Each row is where one point has got to under a steady rotation. How many steps took it there?
The counts run from 0 to 562.
[-20 -23  13  -7   5  -9  -5 -16  17   9  -8  16  12  17 -19  27  -7  -3
 -10   6  -9  10 -21   6   1   1   6  11  22   4 -20  16]
178
[-19  11  -4 -12   2  -5  13  -8 -11  14   4 -20   0  13 -40  -2   1  14
  20 -10   3   4 -22  16  17  10  -5   3  -2   2   5 -19]
380
[-14  -2  -8   2   3 -31 -17  17 -27 -10   7   3  -1   2  16 -14   5  10
   1   4  19 -24 -13 -13  18 -15   3 -10  -4 -14   4 -12]
119
[ 12   1  -3   0 -13 -30 -20   4 -14  21   8  11   0 -16   0 -29   0   8
  -1   3  10  -3 -16   3  16 -19   6 -21 -13 -14  -2  -6]
108
[-19 -16 -10   2  -6 -14  -8   3   4 -13  -7 -12 -22  17 -12   3 -11 -26
 -24  14  29  -7  -4   1   2   9   6  25  -5   2  -5  -2]
153
[-16  10  -2  17   3  -7  -4  -4   0   9   8 -11 -19  -3 -11 -26  11  -2
  -9   8  -6  11 -37   7  15 -35  -7 -15  -4   7   5   9]
405
[-20 -30   6 -14   5   4   1 -16  24   6  -5  20   7  11 -22  29  -4   2
   3  11   4  11 -20  10   0   6  -1   0  18   5 -15  13]
179
[ 12   0  -3  30   5   8  -1  29  11  -2   6  16   6  16  -8 -11  -5 -10
 -10   7  16 -11  -3   8   3 -20  14   3  13 -17 -21  29]
435
[ -4 -27  -9  12   3 -16 -33  -3  23  -7   7  -9  -3  12   8 -11 -16 -13
 -10  18  18  17   3  21  18 -11  10   2  12   8  -3  -2]
301
[ -4 -22   3 -13  -8  10   2 -11 -11  13  -9 -28  -4   4  -7 -13 -10  19
  11   4  -4 -21 -23   9  34   9   7   0  21   7  -5   0]
510
[-19  -8  -9 -11  -5  -9 -13 -25  22   8   1  22  -9  20 -27   9 -21 -17
 -15   6   7  10 -14   5  -2 -10  -4  17  11  12 -10   6]
176
[-12   0   4 -20  -6 -25   8 -21   6  11   3  -6 -10  -2 -32 -12  -2  -5
  -7  -6  13 -13 -17   7  -3  23  -8  13 -16 -20  10 -11]
370
[  1  -8   5   0   2 -13 -17  18  -6  11   1  11  15   5   8 -20  10  31
   9  -8  -4  -4 -14  13  24   3  19 -13  16 -30  -1  -7]
98
[ -1 -17   7   9 -17 -19   5  25 -24  -6  -5  -8  -7  -5   5   1   8  -5
 -16  30  21 -20 -11 -17   9  -4  18   7 -10 -15  -7   5]
132
[ 11  -3  -6  22   8  -4   8 -17  -2   1  20 -40  10   0 -23  16 -13 -10
   1  14  29  -4 -12   6  10  -6  10   8   4  12   2  -9]
20
[-21  16  -9  15   4  -8   2  16 -32   5  15  -7   5   7 -26  -3  10  15
  10 -12  17  -7   2  11  14   4 -12   4 -15 -12   7  -7]
249
[-10 -12  13  -4   6 -21 -15 -18   4   5  13  14  24   4  17  11 -16  -7
 -13  -3  32 -23   4 -11   2 -15 -19  -2   4   0 -10  11]
330
[  4 -18  25 -22 -26  -1   6  10  -3  20  12   6  12   3  -2  16   3 -11
  -6  -6  21 -35  -7  -6   1  16  11  -4  10   3  -3  13]
344
[-13  -6  16 -21 -10   4  23   0  -1   6  12 -13   5   7  -8  12   2   7
   5 -19  29 -24  -8   2   7  31  -5   7   3 -11   9 -16]
357
[ 10  -3 -13  18 -14   0 -23  18   4   8  22  31  -7   6  -4   4  -5  -8
 -29  -7  28 -10   0   9  -2  -2  20   4   0 -10 -13   3]
451
[ -4  -5   9 -10 -12 -17 -23   9  12  21  12  15   0   8  -2 -34   6  -9
  -5 -23 -12  -4  -7  37  11   4   5 -13   6  -7   7   1]
85
[-20 -13  -1   3  13  -8   8   0  -3  -5 -14   5  -7  24 -15  12 -21 -13
 -25  -5   1  -5 -20   3  -2  -5   4  27  -2   4 -38   3]
160
[ -5  -9  25 -22 -15 -25   8  -8  -1  12  11  11   8   3  -2   2  -1 -22
 -19 -11  18 -41  -7  -9 -12  11  -4   6  -4  -7  -2   8]
348
[  5 -26   5   7   3  12 -19  -6  12   7   1  11   7  -1  24  11 -12  12
 -16   3  16  -5 -18   0  20 -14  15  -9  14  -1 -26   3]
315
[  7  -2  15   6   7   2  13   2   6   6  16 -15  28  -3  -8 -10  17  19
  13  -9  19 -26  -6   8   9  16   0  -7  14 -32  10   2]
225
[ 25  -2  23   2  -1  -4  19  -4   9  22  17  -7  35  -6 -20 -16   7   0
  14  -3  14 -20  -6  10   6  -5  -5 -13  11 -14  -2  17]
219
[-25  -1 -10  10  -1 -12  -5  17 -25   8  15  -7 -19 -11 -23  -1  22  -1
  -2  -2  15  -6  -6  17  11   9 -10 -10 -31  -3  10  -3]
255
[  5 -22   0 -22 -12 -27  10 -24 -18   8  12  -9   5   5 -10 -15  -8 -20
   8   6  10  -3  -1  17  24   4 -13   9   1  19   5  -6]
495
[  5  -9  -5  28  19  17  -3  17  13  -4  20  14   2   6  -1   7  -7   0
  -1 -12  40  -3   3  19   8  -6  -9  -5 -10 -11 -20  -3]
443
[ -1 -15  12  -4  -4  -2   3 -12  -8  29 -14 -38  12  -4 -20 -14 -18   5
   7  16  -1 -10 -11  12  25  -2  -8   0   3  14 -10  16]
516
[ -9 -17  -8   5   2   7  16  12 -11  -8  -1 -25 -25   8  -2   8 -11 -12
  -8   8  39  -4 -12   3  14   0  -7  10 -24  10 -19 -11]
146
[  2 -21   1   4 -12  13  14  17  -5   3 -12 -21 -22   6 -12  13  -8 -10
 -19  19  26   1 -13   0  12   8  17  15  -7   2 -20   1]
150
[  3 -11  -5   9   1 -19 -13  11 -10   6  15  39  16  10  -7  14  -8 -10
 -21 -10  11 -14   4  11  -7  -5  11  10  -2 -11 -23   8]
457
[-28  -1   0   3   5 -12   1  -4  -5   2 -10  -8  -1   4 -25  -4  19  23
   1  15 -18   7 -35  -3  13  -4  13   0  15 -20   8  12]
395
[ -7  10  18   7 -18   4  20  31  28   1   7   8   6  18 -25   0   3  -9
   9   6  23  15  -8   1  -6  -6  10  -7  -9 -17  -7   9]
562
[ 14 -15  -4  21   0   6   8 -11  -1   3  11 -29  -7  -9  -9  15  -5  -1
 -16  12  12 -21 -36   0   7   4  28  -1  12   3 -11  -6]
18
[  1  -4 -10  20   6 -12  -8 -18   3  -1  20 -38   0  -1 -16  12  -8 -15
 -11  13  26 -15 -10   2   2   1  10  10   7  13  11  -7]
21
[-14 -13   3   1   2  13   4 -10  12  13  -3 -13  -5  16 -18  30 -16  -2
 -10   0  21  27 -11  14  14   2   3  17   3  15 -23  -5]
168
[  0 -14  -4  21   6  -2   3 -10  -4   0  10 -26  17   6 -35  25  -5  -8
   4  23  16 -21  -5   2   2   3  13  11  15  11  -6  11]
25
[-22   8  34  10  -8  -1   7  31  16  14   3  -5   3  17   1   6   4 -11
 -16 -10   4   4 -22   2  -4 -13  11 -19 -16  -5 -12  11]
555
[-19   1   7  25   2 -18  -8   4   9  -1   4 -14  -5   3  -4 -22  17 -11
 -17  22  -6  14 -19   0   8 -27   6  -5  12 -11  15  22]
411
[-14  11   7  -4  -4  -3  -2   0   9  11  20  19   4  19   5 -32  -2   2
  -6 -33  -4  11   1  31  24  -3  -5   2  11 -16   7  -6]
79
[ -1   5   5   2   4 -28 -19   8  -9  11   5  14  16  11   6 -27  -1  21
  -2 -15  -6  -2 -10  14  18  -4  13  -6  12 -31   3  -9]
97
